rotation steps, each row followed by its count of steps:
The counts run from 0 to 199.
[ 1.40  0.07  0.46 -0.69  0.68  1.15  1.30  0.70 -1.63 -3.25  0.69  0.86
  1.15 -2.13 -1.02 -2.19  2.26  1.99 -0.40  0.13 -1.27 -0.42  1.01 -0.69
  0.30  1.12  0.80  1.90  3.46  0.08 -3.12  3.59  3.44 -0.13 -1.17  0.85
 -0.43 -3.22 -2.76  2.32 -0.08  1.73 -0.14 -0.41 -0.39 -2.06  0.29  0.71] -> 191
[ 0.08 -1.07 -0.22 -1.49 -2.14  0.56  0.55 -1.89 -0.08 -2.28 -0.63  1.81
 -1.76 -3.77  1.22  0.84 -0.35 -0.37 -0.97 -0.62 -1.21 -0.93 -0.65  0.45
 -0.11  1.19  4.74  0.64  1.59  1.87 -0.93  1.33  1.26 -0.76 -2.91  0.42
  0.16 -1.60  2.22 -2.87  0.39 -0.16 -3.02 -1.27 -3.10 -0.79 -1.66 -0.52] -> 56
[ 0.64 -1.01 -1.95 -0.70  0.22  1.50 -0.23 -3.21 -1.08 -0.57  1.17 -0.41
 -1.68  0.33 -0.11 -0.27 -1.14  0.55  0.34 -0.93 -2.00 -0.95  0.43  0.79
 -1.14  3.21  2.99  1.79  1.19  3.64 -2.28  0.31  2.67 -0.93 -0.84  1.07
 -1.28 -2.69 -1.91  1.38 -2.24  1.03 -0.67  1.10 -0.17 -2.94 -1.58  3.40] -> 168
[ 0.39 -0.98  0.83 -0.89 -1.18  0.40 -0.33 -1.04 -0.31 -2.20  0.95  3.15
 -0.86 -5.00  1.44  0.37 -0.99  0.24 -1.17 -0.94 -0.60 -0.02 -1.15 -0.33
  0.93  1.80  3.61  0.29  0.71  2.25 -0.53  0.42  1.33 -2.00 -1.83 -0.75
  0.97 -2.22  2.11 -3.35  0.60  1.20 -2.16 -1.54 -1.12 -1.07 -1.08 -1.01] -> 58
[ 1.89 -0.49 -0.68 -0.96  1.44  0.15  0.14  0.23 -0.80 -1.50  0.61  1.07
 -0.56 -3.29  1.22  0.80 -0.87  0.14  0.01 -2.78  3.61 -0.67  0.95 -0.99
  0.40  1.56  1.11  0.28  0.64  1.20 -0.74 -2.87  3.24 -1.90  0.60  1.05
  1.63 -3.78 -2.77 -1.12 -0.21  0.37  0.64 -0.65 -3.52 -0.09  0.55 -3.02] -> 123
[ 0.96 -1.11 -0.32 -0.13  0.53  1.67 -0.07 -0.65 -1.28 -2.53 -0.51  0.26
  1.39 -0.67 -0.32  1.28  1.75  2.26 -0.26  0.64 -1.62 -2.50  1.12 -2.20
 -1.69  3.41  1.24  2.26  1.22  0.75 -2.64  0.85  4.10  0.73 -2.73  0.37
 -1.67 -1.42 -0.49  2.61 -0.69 -1.12 -2.60 -2.29 -1.05 -0.85  1.10 -0.11] -> 41
[ 1.73 -0.72 -1.39  1.25 -0.43  2.27 -1.37 -2.25  0.74 -2.69  2.56 -1.10
  0.01 -0.04 -2.00 -0.24 -1.10 -1.11 -1.28  0.52 -1.61  0.22  0.52  0.86
 -1.34  1.55  0.61  1.83  1.91  3.67 -1.48 -1.23  3.36 -1.09 -1.08 -0.25
  0.66 -2.92 -0.13  1.38 -1.18  1.36 -0.88  1.69  0.05 -3.13 -0.45  2.85] -> 165
[ 0.26  1.03 -0.73  1.73 -0.37  0.35 -1.01 -2.46  0.17 -1.19  1.08  1.25
 -0.06 -3.84 -0.70  0.11 -2.66 -0.03 -0.61  1.70 -1.53 -1.27 -0.04 -1.92
 -1.32 -0.76  2.34 -1.25 -0.78  4.70  0.92 -1.70  3.12 -1.95 -0.88  0.34
  1.26 -1.46  1.00 -1.61  0.26  2.28 -0.95 -0.23 -0.50 -0.95 -1.59  2.58] -> 160
[-0.01  1.72 -0.46 -0.98 -2.06  0.65  0.40 -0.38 -0.83 -4.06 -1.94 -0.76
 -2.14 -2.50 -1.46 -0.73  1.69  0.90  0.08  0.65 -0.15 -0.52 -0.96 -0.48
 -2.92  1.76  1.71 -0.11  1.99  2.10 -3.00  0.74  2.45  0.51 -2.22  1.41
  0.15  0.44 -2.38  0.98 -1.33  0.74  2.19  3.10 -0.98 -1.89 -1.11  0.49] -> 179
[ 3.54 -2.24 -1.81 -0.89  0.80 -0.54 -0.40 -1.15 -1.76 -2.32 -0.03 -0.66
 -1.58 -1.67 -0.29 -0.19  0.63 -0.94 -0.94 -1.12  1.79 -1.89 -0.24 -0.57
 -2.94  1.01  0.38  0.62  0.93 -1.87 -1.57  0.68  4.67 -1.21 -1.75  2.35
  1.27 -0.43 -1.66  0.91 -0.26  1.62  1.23 -3.62  0.05 -1.63  0.75  2.09] -> 116
[-0.64 -0.07 -1.51  1.18 -0.66 -1.13 -1.21 -2.65 -0.69 -0.47  0.19 -1.09
 -3.00 -0.90  1.55 -0.02  0.18 -0.04  0.43  0.58 -1.19 -3.61  0.08 -2.15
 -0.38  0.58  2.95 -2.13 -0.06  2.20 -1.15 -0.92  2.58 -1.42 -0.07  0.33
  0.71 -1.67  1.50 -1.14 -0.88  1.81  0.18 -0.85 -2.33 -0.39 -2.66  4.92] -> 5
[ 0.99  0.61 -2.18  1.68 -2.50 -0.50 -0.95 -1.36  0.96 -3.39 -0.02 -2.14
 -0.07 -1.34 -1.40  0.35  1.48 -0.53 -0.18  1.37 -1.54 -3.60  3.00 -1.33
 -0.56  0.47  1.89 -1.03  0.14  2.14 -0.81 -1.51  1.10 -0.65 -2.55 -0.35
 -0.01 -0.12  0.93  1.24 -2.24 -0.59 -0.16  1.14 -2.74 -1.59 -2.98  2.67] -> 154
[-0.20  0.48 -1.45  1.65  0.99 -1.92 -0.26  0.88 -1.99 -0.78  2.36  1.44
  1.09 -2.91  1.70  1.88 -0.69  1.09 -0.25 -0.35  0.21 -3.04  2.36 -2.32
  2.20  1.66  4.25 -0.43 -0.76  2.05  0.75 -1.12  1.71 -2.00 -0.22 -1.11
 -0.20 -3.01 -0.83 -0.43  0.03  0.73 -1.79  0.91 -2.26 -0.07 -1.21  1.03] -> 147
[-0.27  1.06 -1.20  0.21  0.75 -0.13 -0.78 -2.92 -3.13  0.62  0.99  1.47
 -2.03 -1.02  0.76  0.39 -1.29  2.24  0.57 -0.71 -0.85 -0.23 -0.98 -2.26
 -0.45  3.34  2.95  0.40  0.15  3.87 -2.48 -0.09  2.55 -0.54  0.24  0.93
 -0.73 -2.71 -1.76 -0.76 -1.81  0.69  0.70  0.53 -0.30 -1.29 -1.60  2.39] -> 171
[-0.77 -0.94  1.69  1.08 -1.54  0.42  0.37 -0.09  0.83 -1.49  0.30  1.02
 -0.47 -2.75  1.52  0.04 -0.67 -0.84  1.24 -1.11  1.64 -3.13  1.78 -3.14
 -0.67  0.52  2.44 -0.13  0.15  0.56 -2.19 -0.22  1.35 -1.06 -0.64  1.20
  1.73  1.09 -1.56 -2.62 -1.24  1.90 -2.44 -1.76 -5.36 -0.06 -0.42 -0.16] -> 133
[ 1.79  0.41 -0.99  0.30 -1.24 -0.19  0.27 -0.79 -1.81 -0.56  1.25  1.49
 -0.38 -3.35  2.07  1.49 -0.94  0.49 -0.33 -0.60  2.13 -0.76  0.36 -3.37
  1.67  2.23  3.45 -0.70 -0.99  3.78 -0.55  2.10 -0.23 -0.10 -1.53  0.79
  2.64 -0.70 -2.22 -1.93 -0.43 -0.20  0.59 -1.81  0.80 -1.40 -1.97  1.87] -> 70
[-0.73 -0.33  1.67  2.27 -1.25 -0.68  0.41  0.73  0.78 -2.02  2.04  2.32
  0.47 -3.83  0.85 -0.90 -1.26 -1.34 -0.31 -0.20  1.63 -2.40  0.88 -2.87
 -0.48 -0.31  2.18 -0.35  0.11  0.74 -0.76  0.02  1.81 -1.83 -0.18  0.57
  1.88  0.92 -2.02 -2.96 -0.78  3.04 -1.88 -0.66 -3.75 -0.04  0.09 -0.15] -> 135
[ 0.84 -0.19  0.62 -0.42 -0.12 -0.55 -0.07 -1.21 -0.98 -1.10 -2.31 -0.72
 -3.56 -3.19  1.61  1.94  1.84  1.57  1.82 -0.98 -2.11 -0.94  0.52 -2.83
 -1.53 -0.33  0.62  0.11  2.56 -1.13 -1.54 -1.35  2.85 -0.82 -0.88  2.80
 -0.76 -2.06  1.00  0.29 -0.54  1.29 -1.38 -2.56 -0.58 -1.27 -2.29  1.69] -> 106
[-0.22  0.64 -0.97  2.68 -1.12  0.55 -1.14 -1.89 -0.59 -1.10  1.43 -1.17
 -1.50 -3.00 -0.05 -0.16 -0.17 -1.73  0.74  1.62  0.88 -1.39 -1.47 -2.29
 -0.59  0.27  0.88 -1.23 -0.46  3.63 -1.56 -3.33  3.16 -1.44  0.35 -0.48
  1.45 -2.04  1.35 -3.13  0.10  2.15 -0.29  0.57 -2.39 -0.10 -1.12  3.57] -> 8
[-0.71  0.29 -1.41  1.90 -0.73 -0.65 -1.81 -2.57 -0.79 -0.38  0.48 -0.90
 -2.74 -1.61  1.43  0.29 -0.19 -0.40  1.01  1.17 -0.80 -2.80 -0.71 -2.68
 -0.50  0.73  2.07 -2.11 -0.54  2.58 -1.49 -1.79  2.70 -1.43  0.17  0.10
  1.16 -1.76  1.77 -2.14 -0.45  2.17 -0.12 -0.69 -2.33 -0.01 -2.37  4.59] -> 6
[ 1.39 -1.04 -2.04  1.64 -0.88 -0.90 -0.68 -0.43  0.76 -2.97  1.49 -2.10
 -2.38  0.01 -0.18  0.20  0.89 -0.05 -0.71 -0.25 -1.91 -3.40  2.34  0.31
  1.27  0.83  2.28 -1.32  2.16  1.90 -0.02 -0.26  1.60 -2.55  0.10  0.52
  0.17 -3.11 -0.66  2.12 -2.27  1.78  0.49  0.87 -2.21 -1.88 -2.54  2.32] -> 1
[ 0.76  2.21 -0.56  1.21 -1.96  1.03 -0.27 -0.06 -1.40 -3.77  0.33 -0.72
 -2.14 -1.86 -1.97 -1.05  1.50  0.33  0.24  0.53  0.65  0.57 -0.85 -1.19
 -1.74  2.22  0.33 -0.01  2.18  2.76 -3.55 -0.65  2.28  0.27 -1.40  0.56
  0.39 -0.65 -1.89 -0.24 -1.84  0.16  2.90  3.70 -1.83 -1.46 -1.05  0.47] -> 177
[ 1.06  1.55 -0.97  1.42  0.37  1.02  1.34 -0.28 -3.13 -0.34  0.21  1.58
  1.06 -2.39  1.20 -0.30  1.66  1.97 -0.02  0.56  1.04 -0.41 -0.07 -3.18
 -0.29  1.39  1.64  0.80  0.58  0.13 -3.50  1.37  2.07  0.72 -2.01  1.15
  0.27 -4.09  0.13 -2.43  1.11 -2.17 -1.18 -1.95 -3.11  1.46 -0.35  0.74] -> 197
[-0.09  1.31  2.09  0.68  0.15  3.25  0.45  0.98 -0.47 -2.35  1.14  1.12
  1.26 -4.00 -0.82  0.33  0.66  1.16  0.53  0.79 -0.54  1.73 -0.77 -2.82
  0.35 -0.16 -0.51  1.41  3.36  2.56 -3.06  0.03  4.09  0.24 -0.77 -0.20
  1.19 -2.35 -1.28  0.01  1.05  2.02 -1.55 -0.12 -1.03 -1.11  1.13 -0.39] -> 187
[-1.23  1.41  1.11  0.33  1.55  0.22  1.61  1.23 -1.11 -3.13  0.28  2.08
  0.27 -4.67 -1.52 -0.90 -0.95  1.15  0.39  0.54  0.19 -0.60 -0.38 -1.64
 -1.28  0.05  0.40  1.03  1.26  1.71 -2.25 -1.21  4.95 -0.01 -1.70  0.29
 -0.06 -1.07 -0.83 -2.20  2.17  1.43 -1.40  1.62 -2.48 -0.79  0.53 -0.29] -> 34
[ 2.15  1.48 -0.49  1.94 -0.57  1.04  1.47  0.75 -2.80 -2.15  0.69  1.62
  1.31 -3.97 -0.14 -1.01  1.40  0.63 -0.88  0.42  2.10 -0.13  0.01 -2.11
 -0.18  0.70  1.07  0.57 -0.03  0.26 -2.18  0.36  1.78  0.29 -1.77  0.94
  0.66 -4.26  0.12 -3.23  1.35 -2.19 -0.82 -0.24 -3.56  1.31 -0.21 -0.96] -> 199
[-0.46 -1.35 -1.95  0.26  0.31 -0.44  0.17  0.81 -1.22 -0.96  1.91 -0.67
  0.18 -1.04  1.19  3.07 -1.29 -0.22 -0.56 -0.12  0.19 -2.86  2.56 -1.59
  1.24  2.10  4.65  1.86  0.42  0.67 -0.19  0.11  2.26 -0.74 -1.79 -0.67
  0.05 -1.29 -1.46  0.40  0.05  0.28 -3.92  0.31 -3.31 -0.64 -0.15  2.57] -> 144
[ 2.23  0.66 -0.22  0.76 -1.09 -0.12  0.65  0.78 -0.78 -3.39 -0.98 -1.83
 -1.96 -3.65 -0.50  1.94  2.15  0.86 -0.50 -0.09 -0.45  1.07  1.23  0.46
 -1.36 -0.52  0.56  0.49  2.98 -0.37  0.23 -1.88  1.83 -1.74 -0.15  2.71
 -0.57 -4.53 -1.51  1.64 -0.33  0.63 -0.15  2.77  0.02 -1.45 -1.39 -0.29] -> 101
[ 2.43  1.29 -0.35  2.37 -0.74  0.88  0.72  1.40 -1.44 -2.28  0.63 -1.58
 -1.55 -3.98 -0.31  2.68  1.58  0.46 -0.21  0.41  0.85  1.83  0.24 -0.40
 -1.70 -0.37  0.33  0.51  2.14  0.78  0.72 -3.01  1.34 -1.66  0.00  2.73
  0.17 -4.80 -1.55  0.31  0.66 -0.39 -1.05  2.76 -0.22 -0.18 -0.61 -0.20] -> 99
[-0.58  1.76  1.77  0.08  0.16  2.90  0.25  0.40 -0.65 -1.69  0.23  0.84
  0.69 -3.83 -0.18  1.19  0.16  1.87  1.00  0.81 -0.48  1.17 -1.43 -3.39
 -0.05 -0.10 -0.25  1.18  3.06  2.83 -3.11  0.03  3.90  0.55 -0.49 -0.02
  1.32 -1.92 -1.26 -0.88  1.28  2.17 -1.89 -0.31 -1.29 -0.68  0.91 -0.24] -> 186
[ 1.13 -1.15 -1.13 -0.93  1.63  0.56  0.44 -0.16 -1.06 -1.13  0.00  0.52
 -1.02 -2.95  1.50  1.37 -1.12 -0.21  0.52 -2.65  3.76 -1.01  0.58 -1.55
 -0.02  1.48  1.44  0.96  0.67  1.63 -1.31 -2.91  3.46 -1.16  0.11  1.45
  1.79 -3.54 -2.50 -1.10 -0.08  0.01 -0.48 -1.38 -3.67  0.10  1.09 -1.95] -> 122
[ 1.17 -0.02 -0.84  0.77  0.27  1.79  1.43 -0.51 -1.39 -1.05 -0.16  1.24
  0.84 -1.66  0.06  0.72  1.01  2.32  0.36 -0.09 -1.27 -2.52  0.68 -2.69
 -0.35  2.92  2.11  2.35  0.69  2.26 -2.29  0.91  3.64  0.59 -2.25  1.12
 -2.31 -1.69 -1.19  1.20 -1.10 -1.88 -3.21 -2.58 -2.63  0.66  0.79 -0.63] -> 43
[ 1.28 -1.11 -2.07 -1.51  1.39  1.01  0.34 -0.78 -1.80 -0.29 -0.38 -0.40
 -1.84 -1.70  1.36  2.25 -1.02 -0.46  0.36 -2.31  3.18 -1.30 -0.39 -1.87
 -1.31  1.95  1.53  1.42  0.24  0.96 -1.76 -2.01  4.13 -0.30 -1.01  1.80
  1.56 -2.34 -2.07 -1.03  0.16 -0.25 -1.23 -3.22 -2.93  0.03  1.09  0.10] -> 120
[ 0.86 -0.77  1.54 -1.15 -1.07 -0.43 -1.86 -1.13 -0.02 -3.71 -0.47 -0.30
 -0.69 -1.00  1.68  0.15  2.04  0.44 -0.01 -1.00  1.35 -2.66  2.95 -1.69
 -2.19  1.60  0.91 -1.22  1.67 -1.98 -2.23 -0.65  1.89 -1.87 -0.73  0.03
  2.26 -1.31 -1.49  1.57 -3.08  1.09  1.48 -1.32 -3.30 -1.96 -0.57 -1.54] -> 128
[ 0.59  2.73 -0.51  2.45 -0.57  0.70 -1.21 -0.66 -2.26 -1.79  1.71  0.31
 -1.79 -1.89 -0.72  0.04  0.89  0.90  0.16  0.23  1.06  1.60 -1.64 -2.85
 -1.14  2.46 -0.14 -0.56  1.59  2.99 -3.54 -1.91  2.23 -0.06 -0.36 -0.05
  0.76 -2.16 -1.36 -1.82 -1.94  0.06  2.72  2.82 -1.50 -0.86 -1.01  0.41] -> 175
[ 2.71  0.23 -1.24  0.00 -2.88  0.91 -0.69 -1.48 -0.66 -3.95 -0.04  0.43
 -0.36 -1.16 -0.52  0.48  1.78 -0.11 -3.75  0.83 -1.56 -0.25 -0.04 -0.24
 -2.47  0.77  2.32 -0.53  2.03 -0.68 -1.47  1.73  1.54 -0.87 -3.47  0.86
  1.48 -1.63  1.88 -0.09 -1.30 -1.49 -0.22 -1.23 -3.43 -0.40 -0.75 -0.81] -> 52
[-1.45  2.28 -0.26 -0.73  0.27 -0.45  0.31 -1.00 -2.07 -1.69 -1.09 -0.22
 -1.15 -0.92 -0.26 -0.01 -0.07  1.70  0.27  0.42 -1.22 -1.11  0.85 -3.11
 -3.60  0.35  1.06  0.27  2.50 -0.77 -3.92  0.69  3.51  0.74 -2.98  1.24
  0.94  0.03 -0.65 -0.64 -0.31  0.48  0.24  0.57 -3.26 -1.22 -1.53  3.20] -> 29
[ 0.70  1.97 -0.44  0.34 -1.85  0.82  0.09  0.03 -1.08 -4.15 -0.59 -0.88
 -1.89 -2.67 -1.57 -0.86  1.97  0.67 -0.26  0.45  0.37  0.01 -0.80 -0.57
 -2.24  1.95  0.88 -0.35  2.15  2.41 -3.20  0.17  2.35  0.45 -1.71  0.81
  0.29 -0.16 -2.42  0.24 -1.77  0.40  2.39  3.99 -1.52 -1.83 -1.20  0.24] -> 178
[-1.21 -0.49  2.01  1.80 -1.40  0.05  0.77  0.37  0.80 -1.90  0.87  1.52
 -0.05 -3.86  1.56 -0.47 -1.40 -1.16  0.85 -0.56  1.89 -2.53  1.37 -2.99
 -0.45 -0.14  2.19 -0.40 -0.06  0.78 -1.66 -0.03  1.86 -1.59 -0.45  0.85
  1.83  0.95 -1.91 -3.26 -0.49  2.18 -2.37 -1.42 -4.59  0.42 -0.17  0.03] -> 134
[-1.06  0.25  3.93  2.69  0.28  1.98 -0.22 -0.75 -0.87 -1.21  1.21  0.44
 -0.52 -2.21  2.10  0.75 -0.27  1.75  1.67  1.35  0.29 -1.15  1.21 -2.75
  0.23  0.82  0.37 -0.83  0.00  2.62 -1.94 -0.76  0.50 -0.35  0.56  0.33
  2.81 -4.70  0.67 -1.51  1.47  1.67 -1.58 -0.07  0.68 -2.30 -1.87  2.18] -> 84
[-0.10  2.20 -1.21  0.24  0.03  1.74 -0.58 -1.67 -1.34  1.33  1.08 -0.04
  0.75 -2.73  0.62  1.67 -0.98  1.29  1.86 -1.13 -0.11  1.36  0.33 -3.77
 -0.55  1.36  0.66  1.44  1.56  3.24 -2.43 -2.37  2.79  0.01  0.70  0.08
  0.07 -2.46 -3.93  0.11 -1.57  1.45 -0.76  0.87 -2.09 -0.94  0.01  1.71] -> 20
[ 1.70 -1.01  1.54  0.28 -0.77  0.50 -1.61 -0.68 -0.61 -2.87  2.47  3.12
 -0.02 -4.68  1.02  0.71 -0.03  0.05 -1.24 -0.11 -0.31  0.36 -1.26 -0.63
  1.52  1.78  1.81  0.36  0.80  1.67 -0.76  0.22  2.04 -2.03 -1.26 -1.67
  0.88 -2.46  2.57 -2.58 -0.07  1.84 -0.89 -0.98  0.44 -1.98 -0.97 -1.17] -> 60
[-0.31  0.10 -1.29 -1.95 -0.30  1.33 -1.90 -3.63 -1.36  0.85 -0.50 -0.96
  0.13 -1.81  1.19  2.26 -0.76  0.89  1.52  0.42 -0.40 -0.28  0.05 -2.43
 -2.49  2.36  2.28  1.69  0.58  2.43 -1.68 -1.54  3.30 -0.82 -0.41 -0.06
  0.00 -1.23 -2.37  1.81 -1.70  1.94 -0.78 -0.10 -0.09 -1.52  0.40  3.63] -> 17
[-1.23  2.01  1.68 -0.70  0.13  2.68 -0.07 -0.13 -0.85 -1.14 -0.95  0.96
  0.37 -4.02  0.19  1.55 -0.16  1.93  0.89  0.80 -0.51  1.20 -1.89 -3.71
 -0.84  0.12  0.52  0.56  2.46  2.67 -2.67 -0.12  3.89  0.72 -1.06  0.35
  1.40 -1.07 -0.95 -0.52  1.30  2.18 -1.70 -0.93 -0.82 -1.12  0.71  0.28] -> 185
[ 3.50 -0.81 -0.14  2.34  0.40 -0.54  1.22  0.45 -0.04 -2.76  1.52  0.30
 -1.84 -4.30 -1.41 -2.07  1.27 -1.38  0.22 -1.30  1.34 -0.56 -0.61 -1.23
 -0.24 -0.52 -1.84  0.60  1.57  0.08 -1.52 -1.30  4.20 -1.97 -0.19  2.67
 -0.27 -1.61 -1.48 -1.22 -0.10  2.35  0.67 -1.80 -0.19 -1.52 -0.55  0.66] -> 112
[ 2.61  1.50 -0.65  2.41 -0.18  0.11  0.63 -0.41 -1.43 -1.95  1.08  3.60
  1.49 -3.29 -0.35 -0.95  0.83  2.18 -2.27  0.09 -0.32 -0.91  0.22 -2.47
  0.33  0.53  2.07 -0.34  0.23  2.49 -0.59  1.14  2.36 -1.50 -0.30  1.38
 -0.30 -3.17 -1.42 -0.98 -1.31 -0.64  0.23 -1.46 -2.44  1.43 -0.20 -2.65] -> 47
[ 0.08  1.73 -1.19  1.15  0.58  0.42 -1.06 -2.53 -3.18  1.08  1.38  1.64
 -2.19 -1.27  0.90  0.25 -0.98  2.14  0.83 -0.55 -0.44  0.51 -1.21 -3.00
 -0.59  3.08  2.19 -0.29  0.21  3.65 -2.81 -1.09  2.41 -0.53  0.26  0.66
 -0.35 -2.93 -1.05 -1.16 -2.03  0.55  1.48  0.83 -0.83 -0.61 -1.34  2.22] -> 172
